[[111 150 137 133 149]
 [119 143 135 132 143]
 [122 112 151 155 130]
 [151 114 126 131 119]
 [146 149 110 107 134]
 [131 104 148 153 124]
 [128 121 140 143 131]
 [156 120 119 123 119]]
->
[[149 143 130 119 134 124 131 119]
 [133 132 155 131 107 153 143 123]
 [137 135 151 126 110 148 140 119]
 [150 143 112 114 149 104 121 120]
 [111 119 122 151 146 131 128 156]]

[[132 126 131 123 104 114 151 124 121 137 120 108]
 [105 122 150 122 142 129 137 114 122 104 117 147]
 [116 154 102 132 118 108 130 123 115 138 110 143]
 [130 150 112 137 134 129 140 144 140 139 121 145]]
->
[[108 147 143 145]
 [120 117 110 121]
 [137 104 138 139]
 [121 122 115 140]
 [124 114 123 144]
 [151 137 130 140]
 [114 129 108 129]
 [104 142 118 134]
 [123 122 132 137]
 [131 150 102 112]
 [126 122 154 150]
 [132 105 116 130]]

[[128 129 127 135]
 [128 135 128 128]
 [128 134 127 128]
 [128 137 129 129]
 [126 137 127 128]
 [128 132 128 129]
 [128 136 128 128]
 [128 156 128 129]
 [129 148 127 129]]
->
[[135 128 128 129 128 129 128 129 129]
 [127 128 127 129 127 128 128 128 127]
 [129 135 134 137 137 132 136 156 148]
 [128 128 128 128 126 128 128 128 129]]

[[119 141 139 140 128 113 136 133 138 114 129 132 134 150 137]
 [137 122 102 129 143 138 137 133 117 129 127 126 129 106 125]
 [117 143 142 141 127 111 136 133 139 114 129 133 135 154 138]
 [134 123 147 117 116 138 114 120 133 147 133 130 124 131 125]
 [137 122 104 128 142 139 135 132 117 130 127 126 128 106 125]
 [137 123  99 131 146 138 139 135 117 127 127 126 130 105 126]]
->
[[137 125 138 125 125 126]
 [150 106 154 131 106 105]
 [134 129 135 124 128 130]
 [132 126 133 130 126 126]
 [129 127 129 133 127 127]
 [114 129 114 147 130 127]
 [138 117 139 133 117 117]
 [133 133 133 120 132 135]
 [136 137 136 114 135 139]
 [113 138 111 138 139 138]
 [128 143 127 116 142 146]
 [140 129 141 117 128 131]
 [139 102 142 147 104  99]
 [141 122 143 123 122 123]
 [119 137 117 134 137 137]]

[[132 132 133 134 149 127 122]
 [124 115 122 115 122 134 125]
 [132 134 134 136 150 127 122]
 [128 137 129 135 111 122 137]
 [124 116 122 116 121 133 126]
 [124 113 121 114 125 135 124]]
->
[[122 125 122 137 126 124]
 [127 134 127 122 133 135]
 [149 122 150 111 121 125]
 [134 115 136 135 116 114]
 [133 122 134 129 122 121]
 [132 115 134 137 116 113]
 [132 124 132 128 124 124]]

[[108 124 111 155]
 [105 118 107 125]
 [137 136 139 154]
 [120 120 118 100]]
->
[[155 125 154 100]
 [111 107 139 118]
 [124 118 136 120]
 [108 105 137 120]]

[[128 128 128 122 128 128 128 128 134 124 134 128 127 127 121 131]
 [128 128 130 126 128 127 129 128 123 131 122 128 129 152 126 125]
 [128 128 128 130 128 127 128 128 130 130 116 128 128 131 130 129]
 [128 127 127 127 128 127 128 128 143 125 115 128 127 112 127 136]
 [128 128 128 130 128 129 128 128 119 130 136 128 128 133 130 123]]
->
[[131 125 129 136 123]
 [121 126 130 127 130]
 [127 152 131 112 133]
 [127 129 128 127 128]
 [128 128 128 128 128]
 [134 122 116 115 136]
 [124 131 130 125 130]
 [134 123 130 143 119]
 [128 128 128 128 128]
 [128 129 128 128 128]
 [128 127 127 127 129]
 [128 128 128 128 128]
 [122 126 130 127 130]
 [128 130 128 127 128]
 [128 128 128 127 128]
 [128 128 128 128 128]]

[[119 120 119 137 138 114 118 123 139 106 136 128 109]
 [119 151 124 131 122 142 120 125 130 134 127 115 104]]
->
[[109 104]
 [128 115]
 [136 127]
 [106 134]
 [139 130]
 [123 125]
 [118 120]
 [114 142]
 [138 122]
 [137 131]
 [119 124]
 [120 151]
 [119 119]]
---
[[125 140 130]
 [119 119 123]
 [145 122 139]
 [132 139 115]
 [138 125 137]
 [110 118 134]
 [123 126 114]
 [128 131 133]
 [121 102 111]
 [111 132 135]]
->
[[111 121 128 123 110 138 132 145 119 125]
 [132 102 131 126 118 125 139 122 119 140]
 [135 111 133 114 134 137 115 139 123 130]]

[[112 122 140 128 130 137 126 112 143 133]
 [130 134 119 113 124 128 151 135 127 133]
 [116 122 125 123 143 114 148 113 141 114]
 [132 113 137 106 142 120 152 129 143 125]
 [101 127 145 112 144 114 138 104 131 110]]
->
[[101 132 116 130 112]
 [127 113 122 134 122]
 [145 137 125 119 140]
 [112 106 123 113 128]
 [144 142 143 124 130]
 [114 120 114 128 137]
 [138 152 148 151 126]
 [104 129 113 135 112]
 [131 143 141 127 143]
 [110 125 114 133 133]]

[[130 120 148 132 124 142 130]
 [116 111 128 141 141 119 133]
 [136 116 110 130 139 125 117]
 [153 117 144 125 144 132 133]
 [110 136 141 118 139 121 142]
 [118 125 132 122 120 148 114]]
->
[[118 110 153 136 116 130]
 [125 136 117 116 111 120]
 [132 141 144 110 128 148]
 [122 118 125 130 141 132]
 [120 139 144 139 141 124]
 [148 121 132 125 119 142]
 [114 142 133 117 133 130]]

[[143 123 138 136 105 124 125 129]
 [131 120 142 120 141 126 133 128]
 [110 124 125 136 119 130 128 136]
 [111 121 114 129 142 115 133 130]
 [131 136 128 128 120 113 123 135]]
->
[[131 111 110 131 143]
 [136 121 124 120 123]
 [128 114 125 142 138]
 [128 129 136 120 136]
 [120 142 119 141 105]
 [113 115 130 126 124]
 [123 133 128 133 125]
 [135 130 136 128 129]]

[[125 117  98 129 111 118 153 124]
 [134 145 125 105 121 123 111 121]
 [117 134 134 131 108 140 146 120]]
->
[[117 134 125]
 [134 145 117]
 [134 125  98]
 [131 105 129]
 [108 121 111]
 [140 123 118]
 [146 111 153]
 [120 121 124]]

[[133 126 131 124 132 120 129 124]
 [127 123 132 126 126 128 131 127]
 [129 120 126 127 130 130 136 125]
 [125 125 127 130 125 134 129 130]
 [128 133 126 130 129 128 125 130]
 [129 120 127 126 130 129 134 126]
 [127 158 119 139 128 127 104 138]
 [130 134 127 129 129 125 120 129]
 [129 134 124 131 129 128 125 129]]
->
[[129 130 127 129 128 125 129 127 133]
 [134 134 158 120 133 125 120 123 126]
 [124 127 119 127 126 127 126 132 131]
 [131 129 139 126 130 130 127 126 124]
 [129 129 128 130 129 125 130 126 132]
 [128 125 127 129 128 134 130 128 120]
 [125 120 104 134 125 129 136 131 129]
 [129 129 138 126 130 130 125 127 124]]

[[133 127 121 128 126 121 124 138 127 127 123 122 128 133 121 132]
 [131 137 141 130 108 149 140 133 126 134 123 132 124 143 124 138]
 [128 122 135 131 124 116 138 134 118 128 120 133 130 129 127 121]]
->
[[128 131 133]
 [122 137 127]
 [135 141 121]
 [131 130 128]
 [124 108 126]
 [116 149 121]
 [138 140 124]
 [134 133 138]
 [118 126 127]
 [128 134 127]
 [120 123 123]
 [133 132 122]
 [130 124 128]
 [129 143 133]
 [127 124 121]
 [121 138 132]]

[[121 125 134 126 134 130 124 126 127 128 134 120]
 [127 128 135 126 134 120 133 123 127 131 130 129]
 [129 132 136 126 134 128 124 126 127 128 120 135]
 [125 124 132 126 132 128 124 126 127 128 138 122]
 [123 132 134 126 136 128 125 135 127 128 120 129]
 [129 132 120 130 134 125 126 139 127 128 130 129]
 [120 132 129 129 134 125 124 120 127 135 129 129]
 [101 132 134 126 120 128 124 126 127 128 130 129]]
->
[[101 120 129 123 125 129 127 121]
 [132 132 132 132 124 132 128 125]
 [134 129 120 134 132 136 135 134]
 [126 129 130 126 126 126 126 126]
 [120 134 134 136 132 134 134 134]
 [128 125 125 128 128 128 120 130]
 [124 124 126 125 124 124 133 124]
 [126 120 139 135 126 126 123 126]
 [127 127 127 127 127 127 127 127]
 [128 135 128 128 128 128 131 128]
 [130 129 130 120 138 120 130 134]
 [129 129 129 129 122 135 129 120]]
---
[[108 108 108 116 126 111 132 142 135 110 134 111 119]
 [146 146 140 151 135 146 113 122 140 143 128 145 147]]
->
[[146 146 140 151 135 146 113 122 140 143 128 145 147]]

[[115 117 141 135 126 142]
 [116 112 144 149 121 130]
 [152 122 104 139 131 121]]
->
[[116 112 144 149 121 130]]

[[149 129 148 137 113 132 150 138 140 137 146]
 [128 129 101 138 148 113 146 108 114 111 116]]
->
[[128 129 101 138 148 113 146 108 114 111 116]]

[[134 127 113 120 117 137 141 123 117 117 134 126 115]
 [121 127 133 137 112 135 125 134 137 137 132 122 130]
 [128 126 119 115 138 117 148 120 115 113 121 131 124]
 [109 130 148 147 116 129 112 134 153 156 124 121 139]]
->
[[121 127 133 137 112 135 125 134 137 137 132 122 130]
 [109 130 148 147 116 129 112 134 153 156 124 121 139]]

[[116 112 136 138 141 130 115 142 134 111 106 121 138 127 124]
 [127 112 138 137 119 114 151 146 140 121 130 111 129 120 125]
 [116 107 140 131 129 141 118 153 132 127 139 108 131 126 119]
 [131 116 131 136 121 112 151 153 143 120 129 114 133 123 128]
 [120 125 125 123 121 138 141 122 135 131 120 135 132 114 126]
 [118 114 136 137 142 128 118 141 128 114 108 119 139 129 124]]
->
[[127 112 138 137 119 114 151 146 140 121 130 111 129 120 125]
 [131 116 131 136 121 112 151 153 143 120 129 114 133 123 128]
 [118 114 136 137 142 128 118 141 128 114 108 119 139 129 124]]

[[155 110 119 154 100 147 116 156]
 [132 122 131 122 124 130 126 133]
 [128 133 126 134 128 122 136 125]
 [145 106 118 147 111 147 117 148]
 [122 129 124 126 134 130 132 122]
 [144 110 118 149 113 146 114 144]
 [138 133 144 120 118 117 126 128]
 [135 127 143 116 123 120 125 129]]
->
[[132 122 131 122 124 130 126 133]
 [145 106 118 147 111 147 117 148]
 [144 110 118 149 113 146 114 144]
 [135 127 143 116 123 120 125 129]]
